In the rows, zero is written as 128.
Each named move below is a turn or a mirror, shown by a few rows before and after it. Which moves, in which order, take the first row of each later pair to the second? The first pair is answered.
C (before => after):
[144 109  98 124  94  87  93 131 134 112 140 110 158 122 133  97 140 110
 143 160 133 119] => [143 109  94 123 103  89  97 128 148 103 143  98 148 121 142 103 140 105
 133 153 136 103]
[115 123 132 123 107 103 108 153 135 119 144  99 103 142 137 130 123 106
 112 141 126  76] => [118 111 141 125  88 106 110 156 122 116 142 133 133 157 129 103 125 121
 157 146  95 126]
[148 150 140 120 156 122 118  97 143 124 125 118  82 138 126 103 101 133
 152 131 206 155] => [147 148 139 122 149 118 121  96 140 127 132 126  87 144 124  91  97 137
 167 138 206 169]
[147 147 165 136 105 129 114 153 148 100 164  94 116 111 109  98 110 119
 131 131 134 115] => [148 152 166 130 105 136 118 151 147  96 163  96 116 115 113  85 111 128
 135 136 126 121]
T (before => after):
[107 111 151 130 100  99  83 163 119 118 142  99 121 138 131  88 147 109
 152 130  95 119] => [107 135 151 141 125 116  98 137 133 125 141  65  93 117 138 141 169 116
 124 100 112  82]
[129 114 119 134  96 129 108 180 139 113 125 109 132 140 115 120 153 110
 140 136 114  98] => [131 121 129 139 105 134 114 168 142 119 129 101 120 125 129 134 159 115
 123 117 130  78]
[118 191 152 144 131 121 121 124 107 167 140 130 132 102 128 129 143 147
 127 130 135 129] => [118 191 154 140 122 120 113 143 101 165 142 137 145 110 120 101 130 154
 142 138 125 151]
W (before => after):
[142 111 138 162 107  98 119 113  95 135 126  57 129 117 123 181 214 121
  83 108 131  87] => [152 112  98 110 138  90 134 154 118 139 111 101 120 101 118 136 156  77
  33 168 151  77]
[110 101 147 116 123 126 117 147 113 135 142 107 148 122 121 129 124  95
 105 125 152 115] => [123 106 136 122 135 133 135 147 108 147 134 137 162 115 119 119 112 100
 105 133 154 142]
[145 113 165  89  59  96  66 179 143  80 136  86  66 180 102  89 147 108
  92 139 123  70] => [185 124 121  54 112 123 139 163 145 116 111 199 107 156  92  47  77  94
  83 193 138 144]
G (before => after):
[181 182  84 111 180 163 166  93 130 120 100 139 167 123 146 180 119 101
 104 127 132 140] => [179 183  96 130 173 178 169  84 122 117  98 131 170 119 139 194 126 113
 120 114 115 153]
[137 123 113 123 146 123 161 141 100 121 114 172 137 127 135  85 107 110
 109 166 144 143] => [129 135 116 131 161 125 156 123 119 121 121 125 113 116 150 140 128 102
  68 144 171  88]
[144 156 130 139 154 141 144 102 137 152 102 139 114  97 140 151 151 134
 121 119 147 120] => [142 151 141 143 145 139 141  99 123 155 101 155 128 103 136 135 154 144
 150 120 134 151]
Pairs:
(two moves a pair)
[171 132 161 124  86  90  91 119  96 131 127 146 143 167 135  93 132 128
 151 172 108 150] => [180 146 135 111 124 108 130 104 108 154 111 180 148 141 138  93 108 124
 131 178 131 162]
G W
[139 122 132 133 123 119 140 116 115 129 133 149 160 120 113 107 113 147
 164 145 110 167] => [139 112 115 113 123 103 128 150 132 124 139 132 138 127 123  83 103 116
 129 167 128 126]
C T
[135 154 137 146 164 144 153  68 140 167 101 137 162 109 143 218 188 139
 137  93 137  91] => [118 122 170 158  93 108  81 112 122 128 134  96 162 155 121 179 203 144
 180  88  96  84]
G W
[137 150 104 112 153 134 154 125 151 140 114 155 129 125 126 102  90 106
  95 135 144 157] => [139 137 112 117 130 120 138 149 142 128 120 157 144 144 116  80  86 110
 125 142 124 175]
G T
[107 129 124 115 127 115  95 157 132 116 159 122 114 154 129 125 124  95
  91 147 148  81] => [111 142 139 144 143 135 119 123 131 136 154 116 117 141 139 184 159 127
 102 118 159  89]
C T
[134 128 127 136 103 108 118 152 150 118 148 132 121 151 113  87 144 117
 138 145  96 117] => [138 143 108 125 146 121 144 131 174 139 137 147 105 129 125 113 127 111
  99 146 130  95]
T W
[136 121 111 104 131 122 106 154 158 128 121 129  86 122 134 121  86  88
  61 145 159  56] => [121 127 134 141 126 127 104 125 150 127 136  80  91 122 138 179 144 121
  83  97 147  45]
T G
[124 116 119 143 113  77 147 148 124 114 118 148 141 131 137 100 100  93
 124 126 124 132] => [116 113 143 167  98  83 140 133 122 111 121 138 143 133 133 121 129 112
 145 109 113 138]
W W
[116 127 127 121 151 112 109 121 159 124 134  45  72 126 144 192 160 105
  73 103 154  13] => [123 131 158 174 144 147 138  55 113 145 129  81 125 124 140 226 197 187
 153  58 125 112]
C T
[150 165 121 166 119 161 153  90 159 144 141  88  89  85 149 165 151 170
 145 117 161 111] => [160 159  90 126 137 151 155 118 166 147 135 116  73  78 152 127 101 132
 103 152 171  89]
W W
[130 156 113 153 143 140 161  83 147 144 168 148 113  98  82 146 117 180
 141 157 180 118] => [120 131 124 156  89 123 125 127 133 117 183 140 125 128  69  97 117 180
 180 175 150 135]
W T
[167 123 141 158 169 114 129 129 174 143 134 131  86  93 108 173 146 146
 112 141 130  91] => [157 102 157 161 146  90 105 147 169 129 144 116  88 110 107 156 157 147
 128 138 110  81]
G W
[126 154 128 151 158 137 149 115 155 149 102 119 117 133 135 146 136 142
 127 106 138 126] => [125 136 150 157 123 118 121 138 142 131 113 121 139 158 121 105 139 152
 153 120 109 143]
T W
[121 119 106  85 135 109 102 176 159 122 129 119 104 114 135  97  93  71
  72 171 151  65] => [117 136 150 175 128 159 153  84 105 146 129 138 165 106 130 169 166 174
 187  91 122 183]
W W
